(in the rows, 128 means zero)
Each path below is one point turned by a fixed rotation once a step. After each direction that follows a path, write how fast that rotation turns it, in degrees each step (0 if it stays still).
Each turn is a multiple of 5 degrees from 10 to 175, or 0.
Each row of a path follows its step; steps can be skipped.

step 0: [123 138 129 128 135 130 127 127 126 138 140 133 120 134 125 135 120 122
 124 127 136 127 133 129 126 132 125 136 128 124 133 117 137 135 124 126
 129 117 126 130 137 118 140 129 121 135 140 119 134 131 121 123 132 132
 119 134 141 135 121 122 116 137 129]
step 4: [119 116 115 130 134 128 126 130 121 128 125 124 125 120 131 125 128 119
 126 120 135 141 123 130 133 122 119 130 140 120 126 133 130 142 136 121
 135 125 135 118 138 126 139 132 125 129 122 123 125 119 141 121 131 140
 131 127 129 121 132 124 128 129 120]
step 7: [126 118 126 128 133 130 122 131 137 128 136 138 133 130 122 123 127 132
 128 136 118 121 134 143 117 128 136 126 133 123 132 134 132 140 136 137
 131 133 127 127 132 131 142 128 126 135 137 131 132 126 139 126 134 122
 119 109 131 130 138 127 130 132 131]
step 14: [116 129 135 127 132 114 134 126 124 129 126 123 127 118 127 132 116 125
 129 127 135 129 126 136 125 127 119 121 132 128 116 125 128 127 139 128
 137 127 125 116 128 117 132 129 127 114 133 122 134 123 135 123 119 123
 119 113 119 130 125 132 116 123 120]
step 16: [125 128 125 139 128 130 131 132 121 131 134 123 113 130 136 126 132 132
 127 131 133 135 140 135 134 130 131 114 135 129 116 120 137 122 133 119
 119 120 120 121 136 128 135 125 114 118 134 132 131 120 131 122 134 132
 118 128 125 116 122 125 125 126 126]
step 19: [125 127 122 126 132 126 121 122 126 123 135 131 121 126 128 135 123 140
 111 126 122 117 135 139 144 137 134 131 134 132 133 125 130 127 121 118
 129 128 129 135 132 125 140 133 134 129 140 128 131 123 122 137 129 112
 133 117 126 134 127 127 123 126 123]
step 27: [129 134 130 127 131 128 112 124 122 126 136 131 131 127 129 135 122 133
 126 133 126 132 133 133 121 125 120 120 139 133 135 140 130 138 130 117
 130 127 135 120 130 124 138 127 113 123 134 120 139 137 149 129 124 131
 120 123 123 128 134 127 123 133 127]
step 28: [132 126 126 134 125 130 128 130 132 123 129 131 127 134 112 141 117 137
 130 124 129 139 136 132 113 124 140 126 136 134 120 119 133 119 127 138
 119 124 116 126 132 131 132 129 125 130 136 122 132 137 135 138 129 128
 118 130 121 120 132 129 129 133 132]
step 30: [122 134 133 132 134 139 133 124 128 126 130 128 125 116 125 135 130 142
 130 111 125 130 130 133 125 122 137 128 136 127 134 124 127 128 141 138
 126 134 124 133 140 115 128 126 136 127 129 129 129 128 132 127 142 129
 119 117 120 135 136 131 120 127 126]
[126 129 128 125 127 126 128 129 131 129 127 129 131 124 128 128 126 130
 128 128 129 130 126 126 130 130 129 129 128 130 127 128 129 132 128 128
 126 128 127 129 127 128 127 128 129 127 127 128 128 128 125 122 129 128
 129 130 128 128 127 126 125 129 126]
35
[125 128 130 129 127 125 127 125 127 129 131 128 130 128 130 128 128 130
 125 130 129 128 127 127 128 127 130 128 129 128 127 130 126 129 126 128
 129 126 127 130 129 126 127 128 126 131 128 130 130 127 128 130 127 128
 128 125 128 125 133 125 129 128 128]
90
[127 126 129 129 128 131 126 128 130 130 127 127 127 132 126 128 128 128
 131 128 128 128 130 125 128 126 130 129 127 130 125 124 127 131 127 129
 130 126 127 129 127 129 128 130 126 130 125 129 126 129 127 128 127 127
 124 129 130 130 127 126 128 127 130]
140
[127 127 129 127 126 126 128 131 126 125 127 130 123 129 129 129 129 131
 129 127 128 128 128 129 127 130 128 130 129 128 129 131 129 128 125 133
 126 131 128 128 127 129 128 128 128 127 127 130 127 126 128 128 126 129
 127 128 127 131 129 125 127 128 130]
175
[129 128 127 129 128 129 129 128 129 131 127 128 131 126 127 127 128 129
 127 128 130 128 129 130 127 126 124 127 127 130 130 125 131 126 126 130
 129 129 127 129 130 130 127 126 129 130 129 130 129 125 130 128 126 128
 129 130 128 128 127 125 127 128 132]
140
[130 126 127 127 127 128 128 127 127 126 124 131 130 127 129 128 127 128
 127 124 129 130 126 127 128 127 129 131 131 133 127 127 128 125 126 129
 129 127 129 127 128 127 129 130 129 130 129 130 128 129 126 130 130 127
 129 129 125 129 127 129 130 124 127]
160
[129 132 126 130 128 130 129 129 128 129 126 124 126 127 130 128 128 127
 128 126 128 130 128 128 130 128 129 127 129 129 126 129 127 126 129 131
 126 128 131 128 131 130 126 130 130 129 127 131 126 129 130 128 129 129
 128 127 130 124 130 127 127 129 127]
55
